One turn sends every row of this set to another row. A few are shown first. Where does it send the rows asked after them?
Z970: [ 26 -26 -13  53  -9 -33  12   4   4 -10 -18  21   8  -1 -18  10  39 -14
  38  26  47 -19   1  21]
Z896: [-12 -31 -18 -15   5 -18   5  48 -27  17   3  25 -46   5   7  19   0  11
  35 -33  34  14   0 -27]
Z468: [-14 -44 -27   7  21 -38  -9   9 -16   9   8  26  -4 -15 -29  -9  10  -7
  47 -35   3  21  32 -43]
Z958: [  2 -50 -26  -5 -39 -50  -8  17 -19   9   6  51  15  -2 -18 -12  20  -9
  31 -24  -8  11  15 -11]
Z982: [ 18 -30   3  35   9   0  31  53  13 -35  12  14  18  23  21   1  -3  34
   3  23   2 -11 -25  29]
Z941: [-39 -17 -29  16 -34 -42  22   1 -45 -10   0  23  20  25 -22  -3  -2  23
  22  15 -12  34  24 -31]
Z810: [-21  -4 -23  54   5 -32  47   8 -26 -22 -15   6  30  -4 -11  43   4  23
  33   8  28 -28  -6  15]
Z883: [ 28 -12   0  -2   5 -19  40  44   4 -14  27  19  21  10  -5   9  -2  46
  49  10   3  -2 -41  39]
Z408: [ 43 -23   8  32  25 -11  37  26   8 -24   8   1  -5  26 -15  -8  15  20
  40  50   3  -4 -14  30]
Z52: [-42  -8  -9  13   5 -30  -4  -5 -18  -8  -1  11   2   1 -13 -12 -19  -7
  10 -15   5  32  35 -47]
Z925: [ 19 -28   6  23  -6 -12  20  40   9 -21  19  15  20  29  23 -13  -8  35
   3  35  -6  -3 -22  37]
Z172: [-26 -18  -8  16  -8 -40   4  10  -7 -13  36  13  10 -18 -61 -18  -7   3
  27 -25 -16  30   2 -29]
Z895: [ 32 -29   3  27  27 -21  37  22  -7 -13  23  -3   3  26 -19 -13   6  37
  45  48 -18  -2 -13  32]
Z87: [ 26 -12  -2   4  22 -22  46  36   1 -22   4  11  23   7   1  23  -3  34
  51  18   9 -15 -42  39]
Z581: [-22 -40 -20   8  48 -27   3  28 -31  18   1 -10 -39 -15 -13  -5 -13   3
  45  -3  14  19   3 -35]
Z86: [-26 -18 -28  -9 -19 -33   2  12 -27   5  -6  43  -1  16  -4  18   8  10
  34 -30  23  29  31 -42]
Z412: [ -3 -15  -4  77  -1  -4  28  41  14 -35  15  10  14 -18 -21   0  19   9
   8 -16  38 -11  -4   8]
Z935: [-25 -15  -5   2   6 -19   3  24 -32   9 -18   1 -39  10  23 -13 -22  -6
   7   7  27  24  14 -30]

Z925 moves to Z883
Z941 moves to Z958
Now find these:
Z982 moves to Z87
Z896 moves to Z581
Z412 moves to Z810
Z86 moves to Z468

One turn sends every row of this set to another row. A few are shown first. Where does it send the rows asked after them?
Z341: [ -3   2  24  10  33  13  -5  10   0  -5 -36  57 -10  14 -21 -46  10  -3
  -2  -1 -44 -12 -14  17 -12  -6 -34  18  25 -32  32  20]
Z331: [-20   7  29  -9  19  -9 -28   1  15 -18  -4  80 -10  54 -54 -37  41  -5
  21  -4 -12 -27 -19   3   3 -41  11  42  18 -18   9  17]
Z24: [-27 -18  27 -11 -15  -6   9   4  25 -70  26   4 -29  34  -6  13 -16  18
  18   3   0  35 -27  35  21   2  -3   8  24  38  23  -6]
Z114: [-14 -16   6  15   4  -4  -6 -32   0 -25  30  13   7  23 -60  36  22   1
  56  28   2   5 -16   3  31 -29  -2   6  25 -11  14 -50]
Z650: [ 18  -8  39  21  25 -17 -36 -13 -11  12 -24  57 -33  16 -14  -9  28   7
  -9  16  -9 -20  31  25 -23  -5   4  -1  12 -22  20  25]
Z490: [  3  13  25  11  -6  11 -11  12  -3   6  14  48   7  44  24   2  50  18
  18  -6 -25  -5  14  30 -27 -12  12  12  35  -5  -7  22]
Z260: [ -3 -38  25  10   7 -15  17 -36  -7 -42  10  17 -10  28 -11  30  -2  16
  50   9   9  36 -27  43  32  -1   1 -10  10  20   2  -9]
Z635: [  5   8  13   9  21  16 -43   1  11   2  14  40 -15  18 -31  -6  11  -9
  10  14  -8 -48  -3   6 -15 -15  28  41  27   3 -23  31]
Z356: [ -4   7 -37  -3 -23  -2 -15  11  -5 -31 -11  -7  -6  23 -29 -19  18  -1
 -14  14 -11  21  31  36  27 -12 -37  45  14  42  25  24]
Z921: [-14  -6  15  17 -12 -16   2 -13   6 -43   9  -9 -28  36 -24  -1  -9  -4
   9  16  -4  34  21  -9  18  17 -26  25  25 -35  71 -31]
Z74: [-15 -10  11  -2 -24  -7  -2 -11  -7 -36  14  12  24   5 -44 -26  48  10
 -17   8  -2 -12  33  35  29  -3 -30  60  -2  16  58  22]
Z292: [-43  12  -2   3 -15 -29 -30  12   4 -40   3  29   1  12 -58 -20  24  31
 -17  17  13   5  31  43  18 -11  -9  41  -4  54  23  -2]
Z766: [-23  26   1   6   2   9 -26   2   1 -14 -16  80 -21  53  17 -32  22  23
  20   4  -1   2 -30  26   5  -5 -21   9  12   0 -11  30]
Z84: [-17 -33  17  21  33  -4  16 -17  -7 -36   6  -4 -15  19 -28   6 -23 -11
  42  33   5  20  12  16  11  21  -7  22  11 -32  24 -39]
Z128: [-25  -8  20  -1 -20 -10 -18 -28  20 -36  40  19 -19  14 -78  24  18   4
  17  15   8 -14 -27  -8  47  -5 -17  -5  19  12  46 -19]

Z84 moves to Z114
Z128 moves to Z24
Now find these:
Z650 moves to Z635
Z356 moves to Z74
Z341 moves to Z331

One turn sends every row of this set to another row. A few are shown first. Where does it send the rows asked after them?
Z908: [ 24  -4  -2  -4   4  -8  -5 -13  -9 -28  -1 -16 -32  24  24   9  10  43
  -3  42  -3  16  -4   5  -1 -47 -33   9  20   3]
Z134: [-16 -30  18   5 -39   9 -12 -18   4 -32  11  10  14   4   6 -40  20 -13
  -5  -6  -1  44   7  10  -8 -15   4 -27 -28   4]
Z979: [-39   2  32  14  23  -8  12  10 -10 -28 -19  31 -25   0 -14  24  -5  -5
  13  28  38 -16 -13 -11  -1   5  -5  25   8  21]
Z216: [  9  -3  35  -5   4  -2 -15   1  -8 -18  11  21   8 -33 -10  -5  20 -21
   5 -30  32  -5 -22 -36  28  -7  -5 -22 -25  14]
Z867: [-26   9   5  21  19 -10  14   8   4  36 -21  24  -2  19  36   9 -24 -14
  -1   4  -4  17  -1 -44 -10   7   1  48   5  14]
Z233: [ 43  -2  -6 -18  25 -25  -1  11  11 -17  31 -18  17   7  54  14   7  11
   1  23 -15   9  10  -4  21 -16 -20  34  -9  15]
Z56: [ 21 -16 -11 -36  40 -15 -17 -18  -8  18  10 -18   2 -13  30  30   8  35
  -6  19  -6  23   6 -23  -3  -7 -18  24  12   5]
Z148: [  9   0  -5  46  20  17   2  34  -9   8 -14 -29   7 -33 -13  -6 -27  34
  -2  -3  -2  -5  13 -12 -18  -1  -7 -11  17 -14]
Z907: [ -1  13  36  20  28 -16 -11  42  16  15  21  13 -20  39  44  -2   0 -21
   4  14 -24  13  -5  -5  12 -16 -19 -15  -5   0]
Z511: [  3 -36  -9 -18   4 -16  -7 -34  10  31 -14   5  13   6 -10  54  35  -3
  13   4 -14  -3  25  13  14  -5 -37 -19   6 -12]
Z76: [  6  45  -2 -11 -42   9  14 -24  12   3  11   8   5  -6 -11  28  17  11
   4 -25   6 -15  23  12 -18  -4  30 -10 -13  28]
Z774: [ -7 -22 -21  15 -15  30   7 -26   5  15 -24   0 -13 -26   4 -28  -2  13
  -3 -28  34 -16 -11 -39   0  -3  -3  24  -4   8]
Z298: [ -6 -37  -8 -34   3 -14 -22 -42   0 -24  -5 -30  -8  11  38  11  24  14
  18  25 -25  14   2   5  20 -22 -18   7  11  10]
Z597: [ 14 -20  -9  44  -7   2  -2  28  23  -9 -18  17  11  30 -21 -34   8  33
 -10  25 -33  11  10  -4  17 -33  14   6 -10  -8]
Z606: [ 34   5  -5   5 -30 -29  38 -17   1  28  21  13  29  18  19  30   3  19
  26  13   0 -19  26  15  -2 -10 -34  -4   2  12]
Z994: [-14   0  13   2  14 -16  10  17   0  41 -32  39 -10   1  42  23  -6   3
   4  -6 -13  -1  -4 -35  -8   7   5  47  13   4]
Z101: [-54 -10  20 -10  12  -9 -30   3  16   1   2  11 -10   5  21   9 -15 -39
   4  -7  28  33  15 -11  -2   5  15  15  32  -8]
Z831: [ 16  31 -34  24 -31  12   9   5  28   8   8 -12  -5  14 -13  26   3  -2
  -3  -9 -36  -2   5  43  -3   4  -9  13 -33  19]
Z745: [ -3 -25  13 -16 -27  -5   4  56   3  -3  -6 -13  18  10  14 -12  29  23
  -6 -14 -38  38 -12  13  20  20  15   5 -19  23]
Z567: [-52 -13  29 -17   9 -19   6  16  15 -17   3 -18 -18  26  20  -7   8 -14
  36  11  14 -14 -11  16  30  22  16  20  -2  30]
Z702: [-42  -1  19  18  36   6  16  15 -25   7 -16 -24 -29  39  13  -6  -8  15
  14  32 -10   8 -15   7 -15  22 -13   0   5  21]
Z479: [-16 -28  22  -7 -41   9 -21  -9   3 -39  21  13  14   7   4 -36   3  -9
  -7   3   5  38   4  11  -4   9  -2 -30 -16   8]
Z802: [ 17  40  -7  -2  -5   9 -11 -42  18  33   4   7  -2  -2 -38  23   0  16
  -5  -6  -9 -18   9   5 -12  14  14 -16 -14   3]
Z91: [ 15  -8 -10  36  27   1   1  35 -12  13  -7 -22   7 -35 -23 -14  -6  46
  -3  -9   7  -6   9   0 -19   7   1   1   7 -17]
Z622: [-27 -13  20   8  25  22  23   1 -13  10 -13  -3 -32  28  21 -10 -16  28
   8  49 -12   9  -7  17 -39  16 -10   3   0   8]
Z987: [ 26  40 -13  12  -7  25  -1  -4  20  27 -14  -4 -29  13 -39  30  14  11
 -19 -10 -18  -1 -13  22  -5 -20  12   1 -19   4]
Z821: [ -7 -24 -20  23 -16  15   7 -35   8  18 -22   3  -6 -24  -1 -33   8  21
   6 -26  30 -13  -6 -35  -1 -29  14  15  -4   3]
Z451: [ 15  -9   4 -30  25 -11 -21   4  -1 -35  23  -6  -8 -12  41  34  32  12
 -19  11  22  28  23  -3  -1 -25 -30   8  13   4]
Z432: [ 38  -2  -4 -14 -18  -8   8   4   4   8  -2  -1 -24  39  12  26  38   5
  -5  -9  20   3   7  48   5 -27 -33  -5  16 -25]
Z697: [ -5 -26  -1  25 -40  -6  16  39 -21   0   5  17 -26   4 -25   3  -4 -28
 -34  -4 -20  36   2 -12  -5  20 -24   8 -16  12]
Z798: [-34 -32   9 -21   5   7   7  11  23  -3   7  -6 -33  29  36 -16  19 -15
  35  14   3 -17 -21  16  29   3  10  20 -19  34]
Z159: [ 18 -14  -9 -14  -8  24  36   3  -1  14  -1  14 -12  15   0  50  47  15
 -13  11  34  15  26  17 -17 -43 -21  -1  -1  10]
Z34: [ -4  -5  21  -7 -16  21  30  17  -3   1   1 -33 -33   2 -17 -31   8   3
 -18 -16  26 -28  29 -14   5  -1  36 -16  15  -1]
Z573: [-39 -20  13 -12   3  -7 -28  15   7   1  16   1 -17 -11  42  17 -13 -37
  25 -21  16  20  17  10 -13   2   4   0  33 -10]
Z529: [ 12  -7   3 -13 -11 -28   9 -40  10 -29   1   3   3 -11  37  18   9  29
  16  37   6 -14  10 -22  15 -37 -22  27  10  26]
Z962: [-29  -8  25   3  29   7   2   0   5 -35  -7  48 -25   0  -8  18  -3  -3
  20  35  34 -36   9 -10  -1 -10   5  11  13  11]
Z687: [ -8  13 -27   3 -11  19 -11  -8  14  -2  12  -9  10  16 -25  35  22 -18
  11 -11 -52   5  23  24   5  -5   8 -29 -27  25]
Z314: [ -4 -18   8  15 -20  15  41  14 -39 -14  19   3  -1  11 -16 -16   3 -38
  -1   2 -20   3  12 -32   5   4   1 -20 -32  40]
Z352: [ 31 -23 -11 -37  24  16   9 -28  -7  46   8  -8  15  40  -9  23  24   9
  15  18  -9   5  14  14   8 -17   1 -20  -3  -4]
Z568: [ -8 -11  -2   0 -11  -1   9   5 -27  20  13  -5 -23  20   1 -33  22 -19
 -11 -42 -10 -16  21 -44  17  26  -2 -29   3  10]
Z248: [ 33 -13  -1 -13 -11   3  35 -15  29  -1  14  -5  36   6  15  32   7 -24
  16  21   8 -17  38  36   7 -25  -6  15 -18   1]
Z649: [ 10 -18 -12  39   7  11  -5  40  24 -10 -17  17   6  38 -16 -28   6  37
 -14  27 -36  -3  10 -19  29 -12   3   4  -7   5]
Z321: [ 10  -6  27   5  11 -11  -8   2 -13 -14  20  13  12 -41  -8 -10  36  -9
   3 -33  36  -9 -11 -22  13  -1 -12 -22 -33  12]
Z966: [-24  19  23  20  24  -7  -8  41  18   2  18   5 -18  61  46 -17   0 -23
  -4   6  -1  21   9 -12  14 -14   0   3   9   7]
Z171: [  5 -32   8  -7  -9 -18   2  49  -4  -7  -1  -8  23   2   3 -16  38  20
  -7 -16 -33  33 -10  27  12  24   7   9 -36  14]
Z336: [ -9  26 -21 -12 -26  12 -13  -6   9  -8  12  21 -17  19 -18  35  53   3
  -9 -35  -7  -5  25  16  -2   0   8 -25 -17  27]
Z686: [  9  -8  21  14 -24 -24   3  24  31  16   2  -7 -12  -9 -31 -16 -22  -5
 -27   0  -2 -24  28 -18  24  21  17   4  15 -17]
Z891: [ -7 -39  14  -3 -12   4  17  27   9  12 -22  -6 -20  -5 -61   4  -7 -15
 -25  23 -24  14  -3 -10  22   4  25  17 -14   1]

Z649 moves to Z745
Z352 moves to Z432
Z798 moves to Z573
Now find these:
Z831 moves to Z687
Z686 moves to Z891
Z979 moves to Z867
Z321 moves to Z821
Z451 moves to Z529

